Here are the same points, seen from different sides; a view may also be mirrored.
A view may leave some points out. In some views, one point has been moved. Which views, in the order they come, and which point in each? Write - if no view has one.

-- scene 1 --
In the rows, 128 means zero.
panel a:
  buz [118 158 116 145 150 125]
  Govep [ 93 142 114  83 159 161]
  viv [124 159 116 150 160 125]
  gase [121 158 117 148 157 121]
  kelu [100 163 116 111 170 129]
  voro [ 95 149 117  94 153 148]
  Ginu [119 148 117 139 150 126]
  vaber [104 162 117 115 166 126]
panel b:
  doti [160  97 127 149 127 139]
  vaber [129 100 138 108 125 143]
  kelu [139  89 139 113 124 138]
  voro [157  91 134 141 127 134]
  gase [118 118 127 102 143 146]
  buz [119 121 127 110 144 143]
  Ginu [127 119 122 112 150 137]
  viv [118 120 124  99 143 148]
  Govep [170  84 130 152 122 138]
panel c:
  doti [128  53 105 162  90 136]
  Ginu [ 81  56 106 164 101 162]
  gase [ 69  58 120 162  98 161]
  kelu [ 94  66 118 173  80 130]
  buz [ 73  59 116 158  99 165]
  vaber [ 83  67 124 166  85 139]
  voro [123  60 103 167  83 131]
  Govep [137  53 102 168  84 124]
panel d:
  vaber [157 140 117 162 123 105]
  kelu [152 131 109 161 124 114]
  gase [167 142 131 165 122  79]
  buz [159 143 131 161 121  77]
  voro [126 117  99 148 133 107]
  Govep [115 112  92 148 145 112]
  viv [166 144 132 164 125  78]
  Ginu [158 132 126 157 122  75]
  doti [118 119 104 149 140 100]
panel e:
  viv [139 116 131 132 153 141]
  kelu [120 112 126 109 120 127]
  gase [140 113 130 133 151 137]
  vaber [131 114 125 114 132 130]
  voro [105 121 141 117  98 134]
  doti [105 132 147 118 100 140]
  Ginu [130 112 140 141 139 141]
  buz [137 115 134 139 145 139]
  Govep [ 94 127 147 108  90 140]
panel f:
  vaber [204 119  83 147  54 132]
  voro [221 109  97 107  53 131]
  kelu [207 119  89 142  44 137]
  doti [216 110 100 102  63 127]
  buz [185 128  90 150  71 143]
  Ginu [192 126  91 142  75 151]
  Govep [229 106  97  93  56 123]
  gase [187 127  85 158  73 143]
  viv [185 126  83 155  77 139]
Views that do not fit: panel a, panel f
  moved in panel a: vaber
  moved in panel f: kelu

-- scene 2 --
panel a:
  dudov [128  95 125 147 129 133]
  dep [131 106 130 156 146 138]
  kos [137 133 143 156 139 144]
  rad [146 129 149 157 127 130]
  fala [116 117 145 162 130 144]
  diguz [118 104 140 161 132 137]
  Vetid [130 103 150 182 157 125]
panel b:
  rimiv [159 166 171 180 104 143]
  fala [154 172 159 191  90 147]
  rad [155 171 183 170  98 157]
  diguz [153 172 162 188  86 130]
  kig [158 157 159 186  84 150]
  kos [161 161 169 179 106 159]
  dep [160 159 165 183 102 127]
  Fubeg [162 154 167 179  99 174]
  Vetid [160 142 169 172  70 131]
  dudov [153 180 170 186 102 115]
panel c:
  kig [113 143 127 148 182  85]
  dep [115 141 138 137 155  92]
  diguz [123 149 128 149 163 100]
  Vetid [ 98 143 151 162 173  91]
  dudov [129 143 134 137 146 108]
  rad [118 116 129 136 181 106]
  kos [115 125 125 129 179  89]
  Fubeg [109 123 122 133 194  80]
  rimiv [119 132 131 133 168  96]
panel d:
  fala [201 156 155  96 123 123]
  kig [203 163 157  97 112 136]
  dudov [189 137 170  99 112 101]
  rimiv [205 147 151  98 104 115]
  dep [192 151 162  99 100 114]
  diguz [193 151 169  95 119 120]
  rad [222 138 147  98 105 124]
  Fubeg [221 164 133  98 104 133]
  Vetid [199 156 178  97  91 144]
panel e:
  kig [135 122 139  95 114 144]
  kos [137 140 124 106 112 135]
  Fubeg [151 132 118  97 106 134]
  rad [149 149 135 109 123 132]
  diguz [123 132 153 105 120 148]
  dudov [110 147 154 118 129 143]
  Vetid [133 111 150  88 138 130]
  fala [131 133 143 104 110 150]
  rimiv [128 142 134 109 121 136]
panel f:
  diguz [173 106  91 104  57 148]
  dudov [170 107  90  99  34 153]
  dep [166  89  91 102  47 146]
  kos [148  88 104  87  64 144]
  Fubeg [145  82 108  88  82 140]
  rimiv [158  92  99  91  53 147]
  kig [166  93  98 103  77 142]
panel g:
  Vetid [107 153 133  83 153 107]
  kig [119 137 138 105 148 114]
  kos [137 139 148 111 139 100]
  diguz [107 134 151 100 143 114]
  Fubeg [145 140 137 117 148 104]
  dep [114 142 162  95 138 104]
  dudov [101 131 165  92 120  98]
  rimiv [125 138 153 102 133  98]
  rad [135 137 136 103 129  88]
Views that do not fit: panel g
  moved in panel g: diguz
